First come named moves, each a turn or a mirror, each shown by rows before and after it. For each pair of rows after them, which moves, in which order, take the first row to the second? The first pair is done for you.
move B:
[ -7  14  -1 -20   6  -7  -8 -12  13 -17] => [ -9  15  -1 -19   4  -7  -8 -13  11 -20]
[-16   4  10   0  -5 -15 -11   6   9   4] => [-17   6  12   0  -6 -14 -10   5   6   3]
[-9 -7  1  1  5  1 11  2 18  1] => [-15  -6   2   5   1   5  13  -2  11  -3]
move C:
[ 7 -9 15 -9 -5 -2  0  0 -7  7] => [ -1  -4  16  -5  -6  -1   3  -1 -12   5]
[ 14  -7 -16   2   3   4  17   7 -15   5] => [ 22 -14  -7  -4   5  12  11  -4  -8  -2]
[-20  -8  32   4 -19  -9 -18  18  19  12] => [-19  -7  28   5 -20 -12 -16  23  18  16]
move T:
[  5   3   1  -3   4   9   3  -6 -16   4] => [  5   3   0  -3   3   8   4  -5 -18   5]
[-3 18  3  3 -6 -7  1  8 -4  0] => [ 1 20  3  3  0  1 -3 -6  4 -6]
[ -4   9   2   8 -17  -4   9 -10  -8  -4] => [ -4  11   2   8 -14   1   7 -15  -3  -7]
move Q:
[-24  -5  34  17 -13 -10 -13 -10  27  -4] => [-15 -17  38  20 -16   9  -5 -20  11  -5]
[  4  15 -12   6   4  14   1   0   9   6] => [ 3 13 -8  4  2  6 -5  4 17 10]
[ -7  19  -5 -19  13   0  -4 -21   2 -38] => [ -4  15   2 -23  11 -13 -19 -10  18 -34]
[ 10   5 -23  -6   8  -8  12   7  -8   8] => [ 11   1 -17 -10   6 -15   5  14   1  11]
Then:
Each pair is two moves apart.
[ -4   0  12  -8  -3  15  -3 -25 -18 -20] => [-20  15   6 -14   0 -16 -18  -7  11 -14]	Q, Q
[ 12 -21  14  13 -10   0  -2  17  -6  12] => [ 14 -15  -4  13  -3   9  14  10 -19  11]	Q, C
[-17  -4   6  -2  -4  11 -11 -10  -1 -15] => [-20  -4   0   0  -7  -8 -10  15   4   0]	C, Q
[ -9  -9  22  -1  -8   9 -12 -12   2 -11] => [ 10 -14  12  -1  -1  20  -3 -16  -2  -8]	B, Q
[-10   7  12  -3 -11  -2  -7   2  -1 -11] => [ -2  -2  13   0 -11  -7  -5  15  -2  -1]	C, Q
[-10  19 -15  -8   4  -4   4 -12   4 -15] => [ -7   8  -1 -12  -5 -24  -8  11  14  -3]	Q, T
[  0  -6  21 -21  -2  -9  -9   3  11 -15] => [  2 -15  23 -15  -9   0   6   3 -13 -11]	Q, T
[ -4  -6  12   2   9   8 -12  -6   5  13] => [ 3 -8  4  0 13 10 -8 -7  5 15]	Q, B
[-18  20  -9   1   9  -5   0  -2  12  -4] => [ 3 10 -9 -8 15 -5 -7 -4 23 -5]	C, C
[ -2  13 -12  -7   6 -12  -9   0  19  -2] => [-13  16   2  -3  -1   2  -8 -15   4 -15]	C, B
[  5 -11  14  -8  -6  -5  -4   1 -12 -11] => [  8  -8   5  -7  -2   2   4  -5 -18 -12]	B, Q
[-17   9  11  10  -1  18   1 -25  -2 -10] => [-19  10   2  10  -2 -17  -3  16  14  16]	C, Q
[-24  37 -11 -14  21  -1  -7 -19  10 -15] => [-17  10  15 -18   0 -33 -23  25  15   7]	Q, T
[ -4 -18  13  -9 -10 -11   8  18 -31 -23] => [ -5 -12  -1  -7  -7 -14  16  22 -36 -20]	C, Q
[ 17 -26  15   2 -12  -8 -18   9  -2   2] => [ 15 -12   0   8  -2  20  -1 -22 -17 -13]	T, Q
[-13  11   8 -16 -13  -2  -8  -5   7 -15] => [-11  14  -4 -14 -10 -15  -5  12  12  -2]	C, B
[  5   8 -10 -10   9 -13 -17   2  15 -15] => [-11   6   1  -6  -5 -21 -12  17  -6 -13]	C, T
[-10  13 -15 -14  12   0   5  -6  -5 -15] => [  7  -1  -8 -20  13 -11  -8   7  15  -5]	B, Q
[ -4  16 -14   2   8  -6   2   1   5   2] => [16 -3 -6 -7  7 -3 -6  0 15  2]	C, Q
[ 29 -11  -2  -1   7  16  -2 -15  19   2] => [-13  23 -12   6   6  15   9 -23   1 -11]	B, Q
[  3   8 -33   6  13   2  15  -1   3  13] => [ 13   2 -34   1  13   6  13  -4   3  10]	B, C
[  4   1  10 -17  -2 -16 -27  -3  27  -7] => [-31  21   4  -2 -10 -18 -15   5   6  -4]	C, C
[-3 -2 13  7 -9 -6 -6  9  4  6] => [ -6   3   4  11  -6   8   8  -2 -11   1]	Q, Q
[ 13  -8  -4  18   3  32  16 -14 -17   9] => [ 17 -14  -6  17   0  20  20   3 -21  19]	T, C
[-18  15  -2  12   6   8   4   0   6   6] => [-2 -9 17 10 -2  9 -7  5 12 10]	Q, Q
[-20  -9  25  12  -6  -9  -6  16  -4  13] => [-10  -3  21  11  12  20  -9 -26  10  -3]	T, Q
[ 8  2 -9  5 10  1 -6  5 27 16] => [ -5  -6   8   6 -11  -9  -3  25   0  17]	C, T
[ 14 -21  20   0  -9  12 -11   3   5   2] => [-19  20 -18   6   4   9   9  -7  -8  -8]	Q, Q
[ -9  25 -13   1  10 -22  -5  22  16  29] => [ 41 -14  11 -11  10  16 -10 -10  13  13]	C, Q
[ -3   1  30   2  -8  -6 -20   1  10  -4] => [-10   9  12   8  -8 -19  -8  22   4  13]	C, C
[  3  -6  12   3   8  12 -14  -9  18   8] => [ -8   8  -3   7  14  18   0 -17   6   2]	Q, Q
[-12  17  -8  -5   8   6  -1 -17   4 -11] => [  7  -7  15 -10   0   1 -17  -5  17  -4]	Q, Q
[ 22 -24  15  17  16  21 -19 -17  29   7] => [-15   6  -7  37  15  33  12 -27 -10   3]	Q, C
[-13  20  -6   3  -6  -4   1  -8 -12  -2] => [  7  16 -19  -4   7  -6  -1  -9   5   4]	C, T
[  9 -11  17   3  -2   0 -13   4  10  10] => [-14   3  16  16  -6  -1  -4   7  -3  11]	C, C
[ -9  -3  18  -4 -14   0  -9  -1  -8 -13] => [ 13 -16  13  -3  -6  10  -3  -5  -9  -7]	B, Q
[ -4 -10  -6  14  -4  12  12   0   2  25] => [ -1  -7 -14  10   3  16  15  -6   3  21]	C, Q
[ -4   8  -9  -5  -3 -36   0  29   5  13] => [ -4 -14  24   5 -23  -3   4  11 -33   2]	Q, B
[ 27 -17  -7  11   8  16   8  -6   9  15] => [  2  -5  -5  22  -2  21  21  -8 -17  11]	B, C
[  6 -10   3  23   0  20   0 -24  17  16] => [-12  10 -11  23   4   5  -1 -19  27  16]	Q, Q
[-14  17   4  -6  -1  -7 -12  -6   9  -9] => [  1  -3  15  -7  -7 -12 -17   8  11   2]	C, Q
[  3  14 -29   9   9   1  17  -1   2  19] => [ 23 -12  -5   3   1  -5  -1  12  16  26]	Q, Q
[  8  -6 -12   7   1  -8  -9  19  -8  14] => [ 19 -17   1   2   1   9 -15   4  -9   4]	Q, C
[  4  -4  -4   4   8   0  14  -2 -17   9] => [  4   1 -10   0  13  -8  12   4  -8  11]	B, Q
[-4 17 -3 -8  6  6 -7  1 16 -6] => [ -5  12   8  -7   0   5 -12   4  18  -7]	B, Q
[ 10 -11   4 -15  -3  -5 -14  10   9   1] => [-21   5  10  -3 -11   0 -10   5  -8  -4]	C, C
[ 22 -13   5 -12   9  14  -3 -16   0 -13] => [ 22  -9  -6 -10  13  -2  -9   0  21   1]	C, B
[-12  11  -8  -3  10   7   0 -11  -6  -2] => [ -2   5  -7  -7  10 -10  -7   8   9  11]	C, Q
[ -6   9  -1  -4   9 -29   0  12  12   0] => [ -5   5  19 -10   7 -13 -12  -9  13 -18]	C, C
[  2   5 -21  -6   0 -24  21  28 -16  12] => [ -1  -4   9  -9 -10  11  16 -13 -36 -19]	C, B
[-10   5 -10  -9   1 -28   3  15  16  -7] => [-17  -4  12  -7 -11 -23  -5  15   8 -13]	B, Q
[  0  -3   0  -3   4  -4   8  -6  -8 -12] => [ -1  -3   1  -5   5 -14   0   2   2  -9]	Q, Q
[ -2   9  -8  -2   9   2   3 -14  -1 -10] => [ -6   3  -2  -4  -1 -19   1  10  -3   1]	T, Q
[ -6  -5  27 -22 -11  -6 -17  -4  -9 -30] => [ 17 -16  17 -23  -5   9  -6 -11 -16 -28]	B, Q
[  9 -13  -2  -3  -9 -11  20  16 -26  23] => [  6  -5 -11  -1  -5 -14  24  16 -23  25]	Q, B
[  0  -2  18   5   0  10 -24 -24  29 -11] => [-26  19 -14  23  -1 -15  -1  14  11  16]	C, C
[-21   8  -6  31  -2  -4  -6  15   9  28] => [  1  -7   8  26   3  14 -18  -6  27  21]	Q, T
[22 -7 -8  4 11  4  3  3 21 13] => [ 21 -19  12   0   1  11  -6  -6  16   3]	T, C
[ -8  15  -6 -11   5 -16 -11  11  13   3] => [ 16 -13  12 -16  -1   4 -16  -2   9  -3]	C, Q
[-21  -6   3  13   7   0  20  21 -22   5] => [ 21 -32  13  -8  16   9   3   8   4  -3]	C, C
[  1  -2   9 -13  -1 -11 -19   0  14 -10] => [  1   1   2  -6   1  14   0 -19 -12 -17]	Q, Q
[ -5  15 -22   1  10  -3   5  -3  -5   3] => [ 12   4 -10  -9  12   6  -6 -16   6  -8]	C, C
[  8  -3 -19 -21   1  -7  23  18 -15  -5] => [ 15  -1 -18 -28   8   1  19   0 -11 -16]	C, Q
[-11  -1   2   4  -2   2  -5   2  -4   0] => [-2  0 -5  1  5  5 -7 -4  7  0]	C, T
[-10  10  -2   9   1 -14  -7  11  17  10] => [  2   1   3   3   1 -17 -11  12  20  11]	C, T
[-16   5  11  18  -7  17   0 -11 -18  -3] => [ -1  14 -12  18  13  19   1 -18   7   4]	C, T
[-11   3   3  33   1   6 -10  -3  25  21] => [ -4  -2   4  28   5   8 -13  -6  31  21]	C, C
[ 10  -4   6  14 -13  -5  -2  12   4  15] => [  2   8  -8  20  -9   5  13   0 -12   8]	Q, Q
[  2  10  11 -25   3 -15 -15   8  30  -5] => [  3  -4  33 -19  -6   8 -17  -9  12 -13]	C, Q
[-13   0   4   3 -10  -4   3   9 -13   3] => [  5 -10   0  -1  -8  -2   5  11 -11   7]	C, Q
[  2   9   1  19   5  18   2 -29  -2  -8] => [-14  21 -10  19   4 -15  -2   3  14  10]	C, Q
[-16  -3  -8  -7  -6  -1  14   0  -9  19] => [  2 -14  -5 -17   0  -6   3   2   9  21]	Q, C
[-13   9  -4   7   4   1   4  -1  -2   5] => [ 1 -8 11  5 -1  0 -6  4  6  9]	Q, Q
[ -6  -1   6  -7  -7   0   0  -1 -20 -14] => [  6  -7   9 -12  -2  -2 -11  -4   0 -15]	B, C
[ -4  -6  13  -1 -11  -4  -6   3 -10  -4] => [  2   1   6  -1   2   7 -10 -15   6 -10]	C, T
[  5  -6   2  20   0   5  10  12 -16  21] => [ 11  -1  -8  18   8  12  16   0 -15  14]	C, Q
[ 14   0  -4  -4  -1 -10  12  21 -14   6] => [ 20   0  -4  -8   6   8  14  -2 -18  -8]	C, Q
[ 14 -25  14  -4  -8   5   1   6  -9   1] => [ 18 -24  11  -4  -4  -2  -2  11   4   6]	C, B
[-5  4 -8  6  1 -9  6 15 -2  4] => [  8  -7  10  -5   3   5  -9  -4   8 -11]	C, C
[  9 -11   7  -6   6  12 -15  -6   8  -4] => [ -6  10 -11  -2  12  10  -4 -11   5  -9]	Q, Q
[ -5  -3 -15  32   6   8  -3  -1  15  31] => [ 10  -9 -13  27   9  18  -3 -11  15  25]	C, Q
[ 24  -3  -4 -18   4 -17  -2  15  13  -9] => [ 11   4  10 -14   1   8  -1 -16  -3 -31]	C, Q
[  6 -17   4 -10  -1   3  -6  -3  20   0] => [-13  -8   1   2  -5  17  12 -14  -6  -5]	Q, C
[-12   1  -3   3 -15   4 -13   3  -1   8] => [-12   5  -9   4 -11   5 -11   1   3   9]	T, C
[  5  11   5  11   2   0 -11  -2  21  18] => [-4  9 12 13 -9 -7 -8 11  5 21]	C, T
[ -6  11   8  -7   8 -16   7  12   2  -8] => [ 1 -1 23 -6  1 -9  1  7  1 -9]	Q, C
[-26  19  -5  13   1  11   7   2 -11   3] => [  6  12 -25   4  20   9   4   2  15   8]	C, T
[ 13  -4   6 -21   3   3  -7 -21   9 -17] => [  1   8  -1 -18   3   4  -3 -26   0 -21]	B, Q
[ -7   4  10  -6  -4 -15  -2  15  -6  -2] => [ 11 -11  14  -8  -4  -4   2   9 -12  -3]	C, Q
[  0  -5  20 -11  -4   1  -3   1  10 -14] => [-15   5  16  -3  -4   4   2  -5   6 -16]	C, T
[ 24  -6  20   0   3   7 -10  -1   4   8] => [10 -4 30  5 -7  9 -8  1 -9  3]	T, C
[  6  -6  11  -2   7  16  -8 -18  11 -10] => [ -9  -8   9   4  -8   0  10  11 -23   2]	T, Q
[ 15 -12  -6 -11   3 -16   3  16  -6   5] => [ 12  -6  -3 -10   4   9   7 -14 -18 -17]	C, Q
[ -1  -6  13 -12   5  26  -4 -29   4 -23] => [ 12  -4  -5 -15  16  23   1 -26  14 -17]	B, Q
[-16  11  -4 -10  -4 -13   7  11 -22 -11] => [  4  -3   6 -20  -3 -23  -7  19  -1  -6]	Q, C
